In the rows, 128 means zero.
name the system of each run
gugup, path 1 (10 x 22)
[[167 135  73 153 112 135 116 173  88 142 152 101 146 148 172  98 121 107
  165 111 174 142]
 [168 164 110 159 103 117  95 159 138 101 118  93 143 151 140  78 110 107
  141 134 213 118]
 [115 172 149 168  85 110  84 124 161  85  97 127 118 115 117  83 112  96
  130 161 178 125]
 [ 63 126 154 188 106 134  89 116 147  91 105 151  88  84 131 114 138  99
  127 141 132 148]
 [ 59  93 115 175 151 146 116 115 106  89 137 124  65  86 143 128 143 119
  112 101 114 168]
 [113  95  69 136 172 133 142  91  73  90 142 108  67 112 141 119 125 123
  106  82 131 157]
 [185 105  62 116 165 119 152  72  93  87 104 133  90 131 125 112 125 114
  104  95 164 114]
 [201 121 116 109 163 122 153  70 157  82  72 147 104 134 100 129 142 122
   96 126 163  94]
 [154 118 171  94 154 126 152  71 187 104  85 149 101 114  76 160 146 127
   88 149 126 104]
 [103  87 174  83 155 136 156  79 153 146 114 155 108 101  82 181 136 150
   88 139  78 124]]
parap, path 2 (10 x 22)
[[179 124 133  33 183 107 178 119 146 166 123 165 123 105  95 155 143  65
  155 171  95  99]
 [127  58 129  97 129 126 148 112 137 105 119 144 175  60 120 109 147  45
  142  99 181  58]
 [ 97 104 120 129  98 142 133  90 152  68 132  87 206 115 115 108 142 175
   98  34 133  59]
 [151 170 144 131  86 128 145 120 167 144 114 141 196 181 119 148 137 222
  147  95  49  91]
 [207 131 140 123 132 156 150 202 145 209 121 173 179 164 156 168 168 133
  190 155 101 123]
 [166  68  94  94 141 154 152 189  87 181 184  95 182 119 164 139 129  81
  162 133 201 108]
 [108 111  69 125  69 110 133  95  54 123 174  73 203 127 153  95  58 130
  131 106 200  84]
 [123 194  78 210  26 117 101  92 103  98 119 134 171 168 171  91  96 182
  149 117 127 120]
 [165 207 121 213  85 157 111 182 160 144 137 114 105 177 181 142 162 160
  177 166 110 192]
 [139 131 164 148 141 139 122 209 114 193 172  75  81 146 150 175 114 101
  158 212 185 210]]
Vivi, path 3 (10 x 22)
[[123 154  79 150 124 108 119 140  67 130 144 112 115 142 161 101  99 114
  158 145 152 147]
 [138 152 112 141  91 103 124 135 136 103 147  88 134 114 142  89 126  74
  169 112 166 129]
 [112 153 163 121  58  97 105 104 167 125 124 102 139 113  95 102 106 107
  123 116 132 136]
 [ 87 163 176 139 120  88  99 111 138 126  90 148  95 126  96 122  93 130
  117 170 115 146]
 [ 75 161 133 147 194 115 113 137 130  78 110 121  85 126 130 121 116 140
  124 171 140 118]
 [ 85 120  94 125 172 130 140  98 111  63 155  72 103 105 130 120 124 135
  106 113 146 115]
 [128  83 113 112 128 111 158  61 108 101 130 107  97  95 110 127 125  98
  110  77 138 135]
 [176 100 151 104 147 108 136  92 154 121  76 158  85 117  87 129 142  92
  106  96 132 137]
 [170 142 137  83 185 147 127 121 177 120  91 159  98 136  87 139 151 140
   81 157 115 115]
 [123 122 106  86 193 172 154 111 139 130 143 142 127 118 120 167 148 160
  103 183 109  93]]
Vivi, path 4 (10 x 22)
[[128 134  88  89 155 126 144  97 117 123 134 148 124 100 120 119 127  96
  131 163 116 106]
 [132 102 129 136 124 149 151 105 154 103 120 144 148  96 133 143 165 109
  142 123 137  88]
 [135 101 160 128 129 136 143 114 151 130 107 135 143 136 109 158 143 173
  114  89 103 116]
 [138 112 128 120 167 142 121 144 112 162 115 154 103 148 121 145 133 158
  109 122  89 155]
 [159 118  91 122 175 164 127 166 111 144 138 136 120 135 148 132 142 129
  127 148 150 132]
 [166 119  89 107 121 146 147 135 122 139 159 106 176 127 141 127 132 125
  141 127 156  94]
 [141 120 128 117  74 124 136 117 133 160 133 147 183 122 127 126 128 118
  154 105 104 108]
 [135 135 162 160  92 136 105 149 149 161  99 167 145 140 131 135 138 137
  149 128  98 142]
 [122 158 140 157 139 146 102 178 133 143 124 120 127 162 140 134 124 173
  130 158 126 144]
 [ 95 150 100 133 138 131 119 160  90 136 171  86 139 134 150 119 103 142
  143 153 140 135]]
gugup, path 5 (10 x 22)
[[138 147 132 106 134 135 135 148 119 164 144 111 174 160 130 157  97 169
  130 197 155  96]
 [108 152 151  90 135  97 117 177 132 153 131 134 187 127 119 108 109 109
  172 155 123  80]
 [114 152 140 134  74 141 103 166 163 149 142 132 186 121 133 104 151 129
  161  98  88 115]
 [118 149 143 184  73 142 120 159 133 156 153 100 142 148 157 148 133 152
  166 132 121 169]
 [116 141 133 158 121 118  95 188  87 164 145 104 110 143 149 116  95 112
  148 158 160 176]
 [105 146  90 141 122 142  67 175  99 118 138 118 142 119 142  59 102 103
  119 140 173 124]
 [ 96 160  91 173 103 135 101 128 134  64 133 114 149 109 156  80 131 112
  149 131 168  92]
 [113 137 138 196 106 102 128 117 144  69 109 116  93 108 151 109 146  86
  172 102 152 143]
 [125 110 137 176 117 122 102 114 130 104 104 122  48 115 124 117 133 101
  106  91 143 199]
 [110 106  97 150 157 151 104  88  96  98 113 133  56 118 127 118 112 136
   64 142 158 167]]
Nebal, path 6 (10 x 22)
[[172 117 145 156  79 108 133 133 146 117 110 121 157 115 143 115 130  70
  175 125 204 110]
 [156 169 131 136 167 121 115 171 145  98 126  67 114 165 126 119 114 145
  122 166 203 126]
 [ 91 187 129 103 128 129 107 143 141 149 161 109 116 120 116 133 104 128
  125 217 111 143]
 [ 72 142 126 179  83 119 126 103 116 117 133 150 122  93 157 134 125  99
  175 172 111 138]
 [100 129 120 182 121  89 122 112  91  88 119 104  85 126 143 107 108 116
  148  88 145 161]
 [138 145 121  97 134  95  97 107 110 128 112 114  72 130  86  89  88 103
   86 118 140 167]
 [153 140 116 102 142 136 120  79 154 113  94 171  90 107  99 118 130  98
   93 180 134 122]
 [ 93 124 123 142 174 148 146  83 157  64 112 138  96  97 123 147 161 147
  113 143 112 101]
 [ 54 104 155 132 133 133 120 100 136  99 127 112 118 111 102 134 129 172
   89  78  86 126]
 [122  91 143 134  95 136  99  97 115 155  89 169 140 137 103 123 110 168
   75  80  96 138]]
Lako, path 7 (10 x 22)
[[194 134 118 173 114 131  81 199 134 132  97 145  96 132 153  72 156  50
  163 102 178 171]
 [146 171  73 131 135 158 115 100 154  66 151  44 103 147 119 106 123 171
   63 128 184 132]
 [ 89 143 156  87 135  60 145  60 101 121 108 130 136 126  87 136  52 138
  111 185 140  86]
 [ 72 138 187 155 131 103  92 174 149 126  88 181 132  95 128 111 137  75
  178 166 114 114]
 [ 85 102 147 177 139 181 107 165 162 103 147  90  89 106 138 142 176 148
  105  87 123 175]
 [154  98 142 113 148 110 145  89 108 146 112 109  77 161  97 162 109 175
   78  85 111 176]
 [185 169 118  82 168  90 126 121 137 135  77 183  91 146  95 103 124  97
  136 144  95 125]
 [116 153 102  83 148 152 116 127 187  91 146 125 131  79 107  99 172  89
  122 135 107  98]
 [100  83 162 101  90 142 139  99 162 129 149 100 175  95  99 145 138 136
  104  83 124 100]
 [157 114 176 151 102 117 137 137 146 154  84 155 173 164 123 152 133 176
  148  87 107 110]]
parap, path 8 (10 x 22)
[[141 121 183 183  49 126 129 105 169 136 111 124 120 117 129 162 124 108
  149 158 168 155]
 [117 107 169 181 176 153 107 182 132 115 103 115 123 155 141 153 127 176
  112 146 187 126]
 [ 66 141 109  98 185 137 103 161  88 152 152 121 120 137 122 125  96 170
  101 157  91 134]
 [116 118  85 114 121 117 135  81  74 154 130 176  89 102 131 123 113  90
  133 141  80 162]
 [163 115 108 156 129 105 138 100 125  89 100 132  74 111 133 107 150  68
  144  82 152 158]
 [140 161 155 115 135 111 103 138 184  89 121  74 107 135  88  99 130 127
   99 104 156 133]
 [120 155 167  98 132 142 111 115 176 136 110 138 135 131  87 144 116 166
   82 191 121 108]
 [102  97 136 128 179 154 146 124 125 127 111 183 127 102 139 167 152 135
  136 178 107  96]
 [ 83  77 121 121 165 122 149 135  97 118 147 131 128  89 137 130 151 103
  155  68  90 119]
 [142  99 135 101  99 103 128 106 119 141 126 114 140 127  97 103 121 122
  113  28  96 140]]
tob, path 9 (10 x 22)
[[115  86 156 108 112 134 155 142 155 143 159 114 156  83 126 149 164  82
  164  98 112 119]
 [124  85 152 130  79 142  90 119 138 137  97 151 169 116 104  98 120 133
   89  66 132 113]
 [142 155 123 105 138 115 115 116 119 130 107 120 150 179  99 116  91 206
   88 113 117 104]
 [158 163 114  84 153 127 153 159 122 172 162 108 150 156 130 154 122 150
  153 174 107 123]
 [151 107 107 135  94 178 135 159 143 152 167 122 172 106 160 139 164 100
  161 134 144 119]
 [118 102 126 168  82 136 113 126 125 101 120 110 182 121 144 104 122 133
  129  78 178  93]
 [122 147 137 134 119  71 107 133  80 132 106 115 145 170 119  97  59 157
  125 120 158 120]
 [168 170 105 131 143 121 120 161  95 172 133 128 103 170 142 133 100 137
  140 184 137 166]
 [162 127  92 156 138 175 148 148 139 122 158 104 110 122 170 153 164 104
  151 172 176 144]
 [ 98  97 121 158 122 128 125 117 124  77 134 107 132  81 146 112 129  79
  143 123 197 101]]
Nebal, path 10 (10 x 22)
[[130 125  66 158 140 158 136 127 105 100 142 131 154 122 172 120 141 137
  145 136 155  93]
 [123 162 106 116 119 112 143 126 134 115 167  69 131 139 124 117 128 143
  143  86  95 141]
 [143 136 168 121  83 112 104 143 161 158 116 131 130 121 103 115 125  91
  138 124 128 154]
 [160 111 142 157 139 142 123 142 129 132 100 139 110 136 139 148 125 115
  128 173 193 135]
 [104 148 111 115 186 118 144 128 104 114 143 105 112 134 131 143 107 150
  126 176 138 113]
 [ 67 153 112 110 110 113 115 116 119 119 147 128 146  99 121 101 113 117
  140 133  86 112]
 [126 128 115 170  71 133 105 107 132 109 116 133 126 116 135  99 135 112
  132  91 128 145]
 [172 130 139 140 134 120 125 123 139 125 105 113  80 150 115 134 125 131
  110 111 145 171]
 [135 124 154  92 181 118 128 129 133 145 108 145  96 123  95 143 119 117
  108 172 136 131]
 [ 84 109 119 119 158 147 132 110 119 107 124 153 143  93 127 137 129 126
  117 163 128  84]]
tob, path 11 (10 x 22)
[[ 78 177 133 180 158 166  70 169 158  98 106 158  94 129 140 111 151 159
  119 162  94 143]
 [ 80  90 127 151 178 132 172 113 103 109 158  95  75 113 143 180 149 155
  134  94  91 164]
 [157  59 149  94 169 115 153 111 113 149  92 175 106  99 106 147 139  74
  128 107 125 124]
 [158 150 106  89 147 141  91 121 171 102  90 160 110 119  88  73 148 114
   82 101 104 112]
 [108 178 111  88 120 120 142  75 161 105 158  91 121 123  97 127 132 159
  106 122  66 126]
 [110 123 175 106  95 120 157 108 158 168 138 141 154 106 104 181 132 128
  149 158  86 121]
 [117  99 172 138 119 172 103 169 170 152 106 156 172 126 119 142 158 157
  116 116 111 109]
 [111 100 118 113 160 152 120 152 113 131 139 107 169 147 120 124 130 191
   96  65 113 103]
 [164 114  95  75 142 112 153 125  84 166 143 128 175 149 123 122 106 144
  138  96 116  97]
 [201 159  98 107  90 131 130 148 144 157 131 135 176 145 133 105 135 111
  160 124 131 110]]
Lako, path 12 (10 x 22)
[[122 124 109 151 136 111 144 111  84 109 110 136 169 151 148 129 100 165
  145 131 154  75]
 [ 84 159 116 140 132 106 114 169  90 143 147 125 147 133 152 110 106 130
  174 149 113 127]
 [107 121 114 160  95 157 115 134 113 153 161 114 105 112 155 138 125 108
  134 158 137 178]
 [159  93 121 154 129 129 140 111 101 127 119 113  94 131 141 146 114 109
  123 139 193 151]
 [145 144 123 124 167  95 106 147 110 109 102 114 115 149 119  91  91 117
  115 140 186 118]
 [ 77 168 120 124 132 114  85 124 127  96 121 126 120 115 109  86  96 131
  105 159 131 116]
 [ 61 123 158 151 108 110 120  98 135 107 126 126 101  90 118 133 121 110
  130 137 115 145]
 [119 109 188 153 136 106 130 142 151 125 107 110  85 124 115 153 140 114
  141 112 135 168]
 [157 138 152 119 178 135 113 146 160 126  99 122  80 151  97 136 143 152
   93 127 126 155]
 [130 135 115  80 179 132 121 100 144 115 103 153  98 120  90 115 135 139
   83 129  92 117]]

runs to name
path 13 (2 x 22)
[[ 90 148 176 167  84 119 113 110 155 133  94 168 135 123 124 143 127 147
  145 155  87 132]
 [ 88 115 144 156 157 151 118 168 118 154 139 151  89 115 147 157 150 129
  141 142  81 177]]
 : gugup
path 14 (2 x 22)
[[172 174 111 111 191 122 155 175 151 128 108 190 144 129 149 128 173  89
  209 181 101  77]
 [ 97 122 129 133 105 209 118 162 196 117 171 100 197 103 142 143 188 165
  124 117 114  89]]
 : Vivi
path 15 (2 x 22)
[[102 114 118 124 143 126 115 178 105 122 189  39 108 110 140 103 113  87
  132 106 184 164]
 [142 126 144 140  74 121  88 103 116 152 109 112 111 148 103 116  67 139
   71 153 192 161]]
 : Lako
path 16 (2 x 22)
[[147  79 161 107 142 126 125 176  86 213 163  64  97 160 113 163  85 140
   95 117 163 209]
 [118 152  83  78 137 123  67 146  61 162 129 132 181 158 109  67  40 166
   68 168 162  90]]
 : gugup
path 17 (2 x 22)
[[104 138  46  75 167 107 108 117  35 129 162 100 134 143 121  71  60 149
   87 109 130 118]
 [186 156  38 118 123 120 147  96 106  92 103 179 184 130 155  75 132 109
  162 127 146  46]]
 : gugup
path 18 (2 x 22)
[[135 111  87 129 154 149 137 113 110  97 137 101 131 143 132 126 136 173
   99  72 130 115]
 [134 158 114  93 113  85 132 109  97 154 131 130 144 147 109 114  90 137
  140 123  95 124]]
 : Lako
path 19 (2 x 22)
[[132 108  92  99 169 134 103 104  92 116 111 140  84 106 111  98  97  93
   71 161 178 133]
 [173 140  86  99 159 109 163  72 138  69 106 137 129 117 121 115 132 102
  130 149 166  67]]
 : Vivi
path 20 (2 x 22)
[[186 121  98  40 141  95 200  70 136 126 149  94 174 131  95 144 128 129
  137  87 114  72]
 [166 145 139 115  76  95 140 116 164 120  95 160 225 124 121 101 130 104
  177 115 144  36]]
 : parap
path 21 (2 x 22)
[[134  70 140 122  63 124  93 133 105 186 107 185 143  88 113  91 126  54
  132  64 106 160]
 [233  83  96 138 145 142 153 103 119 115  90 132 120 148 140 132 137 116
  110 110 219 116]]
 : Nebal
path 22 (2 x 22)
[[101 130 134 123 190 139 147 112 141  85 115 122 142 142 119 151 136 201
  103 133 117  71]
 [ 94 118 133  76 176 103 143 163 100 155 149 134 149 114 116 128 127 114
  162 114  73 106]]
 : tob
path 23 (2 x 22)
[[107 188 158 165 139 107  92 150 174  83 101 107  86 138 112 101 134 131
  132 127 129 150]
 [ 79 107 148 128 148 130 133 114 110 142 156  92  67 113 114 162 107 138
   97 144 116 186]]
 : tob
path 24 (2 x 22)
[[112 190  65 143  92 145  82  71 129  93 122 142  85 113 121  74 117 128
   86 151 102 161]
 [137 151 122 154 118 121 143  59 159  95 103 147  35 106 114 141 160 107
  123 120  77 186]]
 : Nebal
path 25 (2 x 22)
[[160  69  81 132 117 141 126 134  94 131 138 131 139  88 155  97 133  41
  145  99 197 121]
 [148 139 105 148  80 116  96 137 118 103 134  68 169 150 131  76  91 141
  114  86 208 112]]
 : Lako
path 26 (2 x 22)
[[169 127 144 180  88 136 149  86 163 119  93 147 102 141 133 158 162 147
  137 101 106 159]
 [147 113 164 141 166 137 132 134 129 156 113 130  57 143 117 173 122 138
  103 169 143 189]]
 : gugup
path 27 (2 x 22)
[[142 106 108 123 108 138 124  85 124 123 105 169 105  89 125 117 130  73
  119 145 143 131]
 [116 169 138 145 134 116 112 102 164  76  89 144 109 126 111 107 134 136
  121 141 115 110]]
 : tob
path 28 (2 x 22)
[[162  88  91  98 194 131 168 111 127  82 111 128 145 132 120 125 174 149
  119  23 108  75]
 [225 153 118  96 121 107 188  60 168 116 111 107 106 166  98 158 146 159
  120  94  98 137]]
 : gugup
path 29 (2 x 22)
[[106 190 133 172 114 205  78 200 188 120 154 102 168 146 155 133 151 183
  125 208 154 109]
 [ 34  76 117 179 137 151 145 147  66 113 188  74 167 111 185 165 119 164
  157 117 153 110]]
 : tob
path 30 (2 x 22)
[[118 134 143 116  98 147 108  59 199  77 101 132 103  92  77 113 146 124
   62 112 118 121]
 [128 135 182 129 177 133 157 104 199  88  85 147 108 130  98 175 168 174
  117 140  94  96]]
 : parap
path 31 (2 x 22)
[[103  99 139 157 168 119 138 121  96 108 127 104  86 124 138 147 110 133
  120 132 168 144]
 [ 83 149 131 120 154  99  96 132 105 114 113 127 101 131 105  94  93 138
  110 119 109 138]]
 : parap
path 32 (2 x 22)
[[ 80 136 191 136  76 103  83 200 146 171 168  56 117 121 108 107 111  96
  146  82 118 203]
 [ 77 138  93 180  44 146  55 135  59 168 147 127 141 144 154  87  68 158
  100 127 135 180]]
 : gugup
path 33 (2 x 22)
[[132 148  89  88 219 118 143 125 110  92 129  97 100 145 110 120 120 154
   99 126 131 105]
 [126 148  90  71 140 111 148 111 117 144 159 137 122  93 123 118 135  73
  159 155  89 124]]
 : tob
path 34 (2 x 22)
[[138 155 133 114 135 168 127 132 172 126 139 105 154 146 118 153 127 181
   98 185 151  94]
 [ 72 121 125 119 145 148 132 159 117 129 166 113 184 110 144 140 129 144
  150 158 127  82]]
 : tob
path 35 (2 x 22)
[[160 142 113 130 139 178 116 136 157 149 128 146  89 128 126 147 158 128
  108 170 114 164]
 [114 108 118 133 150 162 153 109 160  83 145 104 125  96 134 153 166 130
  122 131 143 102]]
 : tob
path 36 (2 x 22)
[[ 54 133 169  57 165  70  97 144 104 144 120 133 165 109  78  95  59 114
  117 157 126  76]
 [ 88 143  97 119  96 145 106 124 136 125 119 193 195 107 131  90 150 142
  145  83  34  74]]
 : gugup
path 37 (2 x 22)
[[112  99 147 103 233 109 158 133 116  93 108 117 123 139 108 151 124 170
  115 119 138  78]
 [ 70 115 114  78 137 159  93 134 125 139 149 134 184 108 101 101 116 162
   80 106  88  84]]
 : Nebal
path 38 (2 x 22)
[[196  87 174 152 138 129 153 146 155 155  66 197 129 128 132 167 170  89
  175 144 144 118]
 [117  76 128 122 230 144 147 183 102 108 141  91 133 133 146 154 133 145
  127 130 186  92]]
 : Nebal
